In the rows, 128 means zero.
The rows of A fall into a few groups, and each row is roughly a mix of its group's hidden directions.
A:
[[138 187 120 125 159 112 151 138 146 131]
 [116 178 119 129 153 112 110 152 155 103]
 [147 145 158  89 173 114 126 117 126 148]
 [118  84 111 132 146 159 126  97  98 146]
 [136 123 126 137 124  80  95 143 110 169]
 [135 145 155 150 146 105  71 138 131 118]
 [149 148 174 103 105 110 102 117 104 119]
 [136 149 161 119 174 111 158 135 154 142]
 [132  88 161 142 104 140  85 145 115 123]
 [130 110 142  81 134 119  96  95  99 135]
 [120 109  94 168 125 151 128 156 114 160]
 [144 115 115  88 147 142  90  91 117 115]
 [124  90 130 151 142  86 133 138 128 171]
 [115 148 125 111 129 149  89  91  89 137]
 [116 145 119  98 184 144 144 146 142 147]
 [ 97  90 128 151 123 117 155  99 126 163]
 [130  98 106 153 139 117 133 174  97 150]
 [121 138 111 142 128 171 172 143 138  94]
 [167 143 108 124 151 159 103  92 143 130]
 [145 102 150  89 110 150 117 106  91 140]
 [117 173 143 136  83 138 145 116 108 107]
 [152 144 133 103 103 175 127  98 126 103]
 [154  98 142  83 155 109  99 119 126 124]
 [112  91 107 169 124 141 107 105 138  99]
 [ 94 100 122 116 157 129  97 171 123 136]
 [144 118 131  64 152 121 137 107 121 142]
 [129 133 138 114 150 113 184 154 154 147]
 [132  84 116 127 121 124  74 147 117 111]
 [147  79 132 127 136 109  98 100 145 103]
 [102 113 157 143 146 100 150 169 153 136]
 [107 119  83 161 165 151 134 133 117 138]
 [102  95 148 162 121 102 118 164 143 117]
 [124 184  99 132 121 131  89 131 115 125]
 [112  92 118 123 149 146 137 101 163  91]
 [107  92 102 175 112 110 103 130 126 132]
 [ 78 126 138 115 105 128 115  87 102 134]
 [149 142 148  82 130 146 129 124  91 159]
 [158 100 168 113 130 116 156 122 165 123]
 [158  99 127 106 114 174 156 135 113 144]
 [173  88 140 121 139 108 115 155 113 149]
 [178 125 123 135 107 118 127 176 111 140]
 [ 97  99 134 112 159 129  76 131 120 122]
 [115 167  98 151 141 110 115 174 127 125]
 [157 135 155 112 142 102 176 118 155 133]
 [129 119 160 112 134 132  84  89 120  98]
 [140 167 149 110 125 107 121 164 152  95]
 [155 148 128  87 156 156 142  95 116 130]
 [106  84 148 107 128 177 120 128 122 123]
 [168 117 115 149 120 148 100  90 101 119]
 [131 155 152 161 160 121 155 136 168 122]
 [ 96 155 157 110  88  97 123 139 121 114]
 [ 89 166 108 143  92 129 120 103 115 139]
 [133 144 148  66 139 111 155 122 132 137]
 [140 135 117 127 136 145 149  74 159  98]
 [116 116 123 121  97 169 150 141  87 106]
 [164 117 112 128 132 153 130 178 100 114]
 [105  77  99 150 139 133 132 124 160 112]
 [107 161 175 122 120 108 109 131 141  95]
 [139 111 163 140 129 134  71 118 123 103]
 [120 105  98 166 103 124 159 142 157 111]
 [115 116 136 142 160 105 142  96 175 145]
 [ 79 111 132  94 170 132 120 133 129 139]
 [172 132  89 147 156 157 124 149 129 130]
 [ 98  83 104 155 115 166 126 128 121 131]
 [106 150 103 138 138 170 100  92 120 114]
 [ 74 100 150 130  99 109 128 118 110 133]
 [150 142 149 128 115  86 109  99 141  89]
 [155 170 111 123 124 146 176 111 136 137]
 [151 108  98 139 144 184 144 118 117 123]
 [123 143 100 168 134 161 126 114 157  95]
 [147 139 146 114 134 137 128  76 173 122]
 [186 148 113 139 150 136 133 143 156 114]
 [ 79 124 143 119 152 159 103 106 131 106]
 [152 167 153  92 112 138 165 132 124 123]
 [151  83 165 109 116 129 147  98 137 137]
 [124 114 116 166  87 125 121  96 124  93]
 [122 123 103 128 175 129  81 112 114 145]
 [142 134 134 110  74 144 112 107  92 136]
 [187 118 118 118  93 111 143 146 121 131]
 [124 116 155 136  84 132  92 116  89 125]
 [ 90 123 106 173 135 159 111 114 129 108]
 [116 161 135 138 101 142 114  81  94 135]
 [148 117 108 106 149 137 176 154 150 151]
 [147 129 141 101  85 155 128 143  93 105]
 [124 138 152  79 163  98 115 111 139 127]
 [106  96 130 115 109 164 143 125  83 115]
 [118 161 111  97 118 101 168 113 114 151]
 [129  81 154  86 110 109 127 112 137 113]
 [168 148 151 133 117 114 153  83 141 117]
 [158 161 137 141 133 130  86 151  97 146]
 [121 110  89 119 177 130 130 129 129 167]
 [134 106 134 131  93 121  94 109  82 146]
 [ 93 166 115 165 125 110 119 108 137 100]
 [158 103 105 147 159 119 119 169 114 149]
 [ 83 159 142 142 143 145  98 112 103 142]
 [129 124 111 158 156 140 161 102 172 137]
 [138 138  87 150 135 166  88 138 125 110]
 [116 104 144  87 171 112 108 149 124 143]
 [ 83 128 125 146 153  82 116 129 135 152]
 [148 153 113 118 159 173 140  94 124 116]
 [114 160 154 105 151 132 116  84 106 146]
 [117  77  97 116 160 128 141 118 155 132]
 [126 120 113 160 122 126 131 194 138 131]
 [159 129 145  85 151 118  95 107 106 138]]
Here is one row of each group, with its name. Which group are the others in?
[116 123 122  79 170 143 105 104 119 133] => <57>
[102 120 162 138 137 126  80 119 140  92] => <68>
[144 162  88 168 137 134 141 143 154 137] => <19>

[195 103 129 120 128 151 126 122 127 139] => <19>
[130 124 126 163 109 161 140 123 151  79] => <68>
[ 94 105 114 138 136 172 164 112 117 113] => <19>
[134 189 134 101 155 141 144 115 121 130] => <68>
[140  95 111 160 130 171  98 121 106 133] => <68>
[ 85 129 162 134 141 104 155 155 134 152] => <57>
[110 172  98 151 126 169 123 134 111 140] => <57>
[ 83 169 140 155 112 137 107 128 106 121] => <68>
[145  90 129 128 156 166 165 126 142 110] => <19>
